The rows below come in pairs that one turn or mirror swaps. Which row does each named row swap with?
K_563: 1.80; -0.18; 1.78; -0.05; 0.78; -0.28; 1.29; -1.30; -1.86; -0.25; 0.72; 1.70; 4.09; 0.58; 1.37; 0.79; 0.92; 0.18; -1.95
K_207: 3.16; -2.74; 0.68; -0.33; -0.14; -1.09; 2.14; 1.07; 2.24; 0.92; 0.13; 2.60; 2.83; 0.52; 0.53; -1.28; -1.25; 2.50; -1.75
K_830: 2.55; -0.03; 0.90; 1.79; -1.10; 0.09; 3.57; -0.05; -0.07; 2.46; -0.34; 2.49; 2.20; 0.66; 1.54; 0.96; -0.13; 3.26; -0.55
K_777: 1.79; -1.63; -0.34; -0.47; -1.76; 0.08; 0.34; 0.30; 1.82; -0.61; -2.72; 3.10; -0.89; -0.17; 2.97; -0.16; 0.39; 1.68; -0.55
K_829: 1.73; -2.26; 2.61; 0.23; -1.43; -0.58; 2.00; 0.37; 0.65; 1.47; 0.15; 1.81; 1.86; -0.14; -1.37; 2.60; -1.73; 1.30; 1.14
K_959: -0.13; 0.44; 2.45; -0.93; -0.15; 0.05; -0.40; -2.11; 0.52; -0.48; -0.37; 1.75; 1.04; 0.91; -2.63; -1.14; -0.54; 1.58; -2.57
K_767: -0.56; -0.45; 0.47; -0.77; -1.10; 1.24; -1.45; -1.21; 1.07; 0.34; -2.55; 1.36; 1.02; -0.13; -0.86; -0.04; 2.32; 1.86; -3.31
K_643: 0.44; -4.13; 2.35; 1.05; -1.17; 0.87; 0.48; -0.70; 0.89; 0.65; -1.58; 1.58; 2.21; -1.29; -0.29; 0.53; 0.79; -1.03; 0.22
K_192: 0.62; -1.13; 2.35; -1.21; -0.78; -0.92; 1.49; -0.90; -0.76; 0.92; 1.19; 2.15; 1.35; 1.31; -2.24; 0.42; -1.88; 2.05; 0.24
K_465: 3.10; -0.76; 0.46; 2.25; -1.34; 0.65; 2.75; 0.40; 0.02; 2.95; -1.45; 2.02; 1.43; 0.18; 2.08; 0.98; 0.33; 3.13; -0.54
K_568: 1.78; -4.11; 1.47; -0.71; -1.85; -0.67; 0.56; -0.07; 0.26; 1.72; 0.29; 2.04; 2.03; 0.20; 0.30; 1.61; 2.03; 4.48; -1.37
K_286: 3.64; -0.68; 1.53; -2.08; -0.19; -1.19; 1.13; 1.33; 0.39; 0.59; -0.20; 2.66; 2.01; 0.61; 0.93; -0.19; 1.13; 4.72; -1.53
K_489: 2.29; -2.55; 4.60; 2.43; 0.77; 0.28; -0.38; -0.12; 1.67; 0.66; -0.43; 1.70; 3.05; -0.09; 0.68; 0.93; -2.34; 1.02; -2.63
K_528: 0.34; -0.84; 3.38; -1.54; -2.63; 0.94; 1.55; -2.13; 1.21; 1.18; -1.37; 3.21; -0.13; 1.47; 1.74; 0.96; -0.28; 1.31; -1.28
K_575: 0.03; -0.33; 2.97; -1.06; -0.72; -0.72; 0.49; -1.75; -0.04; -0.59; -0.06; 2.03; 1.62; 1.04; -2.78; -0.90; -0.84; 1.44; -1.66
K_380: 2.45; -0.92; 2.93; 2.27; 0.94; 1.70; -1.18; 0.77; 1.63; -0.06; -0.84; 1.21; 2.96; -1.00; 0.31; 1.15; -2.07; 0.82; -3.18
K_915: 2.32; -3.37; 4.61; 2.86; -0.36; -1.37; 0.40; -1.41; 0.98; 0.61; -0.96; 1.89; 2.23; 1.14; 1.64; 0.73; -1.04; 1.52; -2.08
K_894: -0.58; -0.53; 1.33; -0.92; -0.28; 1.09; -1.68; -1.85; 0.59; 0.03; -1.88; 1.42; 1.23; 0.27; -1.50; -1.48; 1.27; 1.63; -2.68
K_400: -0.56; -1.42; 1.57; 0.90; -1.07; -1.26; 0.76; -1.30; 0.21; 1.49; -0.87; 2.30; -1.91; 1.48; 2.27; 1.74; 1.34; 0.72; -0.22
K_598: 0.96; -3.69; 3.98; -0.02; 1.24; -2.03; -1.16; 1.26; 1.91; 0.87; -1.96; 2.29; -0.21; 0.59; 1.72; 1.94; 1.22; 2.63; -0.70
K_374: 1.68; -1.77; 3.55; -0.72; 1.20; -1.90; 0.71; 1.76; -0.81; 0.39; -1.10; 2.62; 0.31; 1.08; 2.85; 0.43; 0.15; 1.10; 0.73
K_752: 1.06; -2.56; 3.83; 0.61; 0.07; -2.49; 1.13; -2.45; 0.12; 1.27; -0.51; 2.02; 2.28; 2.81; 2.06; -0.01; 0.31; 1.15; -2.35
K_985: -0.91; -2.32; 2.02; 1.36; -1.53; -1.28; 0.45; -1.21; 0.26; 1.32; -0.66; 2.41; -1.66; 1.59; 2.03; 1.37; 0.99; 0.31; -0.95
K_169: 3.01; 1.40; 2.10; 1.49; 1.02; 0.75; -0.88; 2.13; 0.77; 0.36; -2.25; 0.53; 1.95; -0.77; 1.63; 1.72; -1.02; 1.15; -2.08
K_216: 2.65; 1.14; 1.99; 2.10; 0.62; 1.77; -0.63; 1.67; 0.77; -0.37; -1.59; 0.97; 2.19; -0.73; 1.60; 1.92; -0.48; 0.41; -2.87
K_418: -0.56; -2.32; 2.71; 1.02; 1.16; -3.26; -0.22; -0.53; 1.21; -1.17; -0.10; 3.47; 0.52; 0.54; 0.31; 2.57; 0.49; 1.61; -0.60
K_89: 3.02; 0.43; 2.63; 2.01; 0.97; 1.63; -1.34; 1.11; 0.75; -0.35; -1.38; 0.83; 2.28; -1.36; 0.72; 1.83; -1.07; 0.91; -2.51
K_476: 0.96; -1.18; -0.76; 1.26; 1.87; -0.16; 1.00; 0.80; -0.39; 0.64; -1.36; 2.78; 0.75; 1.36; 1.53; 3.04; 1.68; 3.59; -2.33
K_259: 2.93; -0.77; 0.48; 1.86; -1.26; 0.22; 3.30; 0.20; 0.30; 2.94; -0.60; 2.04; 1.53; 0.70; 1.84; 1.26; 0.54; 3.16; -0.73
K_667: 1.93; -0.90; 3.51; 1.87; -0.04; 0.76; 3.43; 0.90; 0.14; 1.58; -1.68; 2.07; 0.92; 2.09; 0.50; 3.21; 0.29; 1.97; -2.58
K_608: -0.11; -1.46; -0.01; -0.46; -1.12; 1.62; -0.03; -0.60; 0.75; 2.04; -3.37; 0.76; 0.64; -0.16; 0.03; -0.37; 2.22; 2.76; -2.86
K_808: 1.99; 1.79; 1.57; 0.94; 0.07; 0.49; -1.30; 1.30; 0.01; 0.48; -1.79; 1.55; 1.00; -0.13; 2.85; 2.98; 0.43; 0.73; -1.69
K_201: -0.81; -0.68; 0.67; -0.67; -0.91; 0.63; -2.19; -1.54; 0.96; 1.15; -2.50; 1.03; 0.84; 0.30; -0.93; -0.35; 1.81; 2.23; -3.02
K_357: 2.62; -1.22; 3.92; 2.87; 0.64; 1.06; -1.02; -0.03; 2.19; 0.35; -1.11; 1.51; 2.55; -0.56; 0.11; 1.09; -1.84; 1.22; -3.06
K_30: 1.12; -4.32; 1.67; 1.42; 1.06; -2.25; -0.70; 1.84; 1.12; 0.31; 0.09; 2.03; 0.65; 0.73; 0.42; 1.36; -0.79; 0.42; -2.40
K_904: -0.72; -1.08; 1.33; 0.85; -1.28; -1.25; 0.34; -1.25; -0.67; 1.35; -0.74; 2.31; -1.79; 1.48; 2.15; 1.73; 1.49; 0.92; -0.57
K_386: 3.48; 0.06; 1.80; -0.06; 1.95; 0.76; 1.82; 1.29; 2.79; -0.73; 0.06; 1.96; 0.53; 0.93; -0.01; -0.24; -0.46; 0.77; -2.35
K_521: 0.06; -1.85; 2.32; 0.43; 0.93; 0.40; -0.19; -2.50; 3.86; -0.74; -0.66; 2.90; 0.77; 0.15; -0.81; 1.42; 1.75; 2.50; -2.13
K_340: -1.24; -0.23; 0.87; -0.77; -0.80; 1.34; -0.93; -1.93; 0.93; 0.32; -2.43; 1.57; 1.01; -0.22; -1.21; -0.75; 1.85; 1.64; -2.60
K_733: -0.50; 0.10; 2.20; -0.69; -0.08; 0.13; -1.03; -1.85; 0.24; -1.19; -1.20; 1.89; 1.49; 0.24; -2.19; -1.11; 0.52; 1.44; -2.38
K_440: 0.45; -4.07; 3.48; -0.03; 1.02; -1.58; -1.35; 1.65; 1.65; 0.75; -1.72; 2.65; -0.60; 0.40; 1.32; 1.79; 1.24; 2.48; -0.82
K_975: 1.79; -1.01; 0.98; -0.80; -0.04; -2.41; 0.88; -1.10; 0.79; -0.49; -0.79; 3.93; 3.17; -0.63; 0.33; -0.68; -0.19; 3.85; -0.26
K_116: 3.25; -1.00; 1.55; -2.35; -0.26; -1.53; 0.87; 1.56; 0.67; 1.07; 0.17; 2.11; 2.11; 1.10; 0.25; 0.10; 0.98; 4.60; -1.02
K_761: 2.41; 1.44; 1.65; 1.16; 1.31; 1.65; -0.78; 1.83; 0.73; 0.23; -2.30; 1.27; 1.71; -0.82; 1.78; 1.69; -0.32; 0.80; -2.28

K_489 is swapped with K_575
K_894 is swapped with K_89
K_259 is swapped with K_400
K_521 is swapped with K_386
K_959 is swapped with K_357
K_563 is swapped with K_643
K_201 is swapped with K_169
K_975 is swapped with K_30
K_777 is swapped with K_476
K_808 is swapped with K_608
K_568 is swapped with K_374

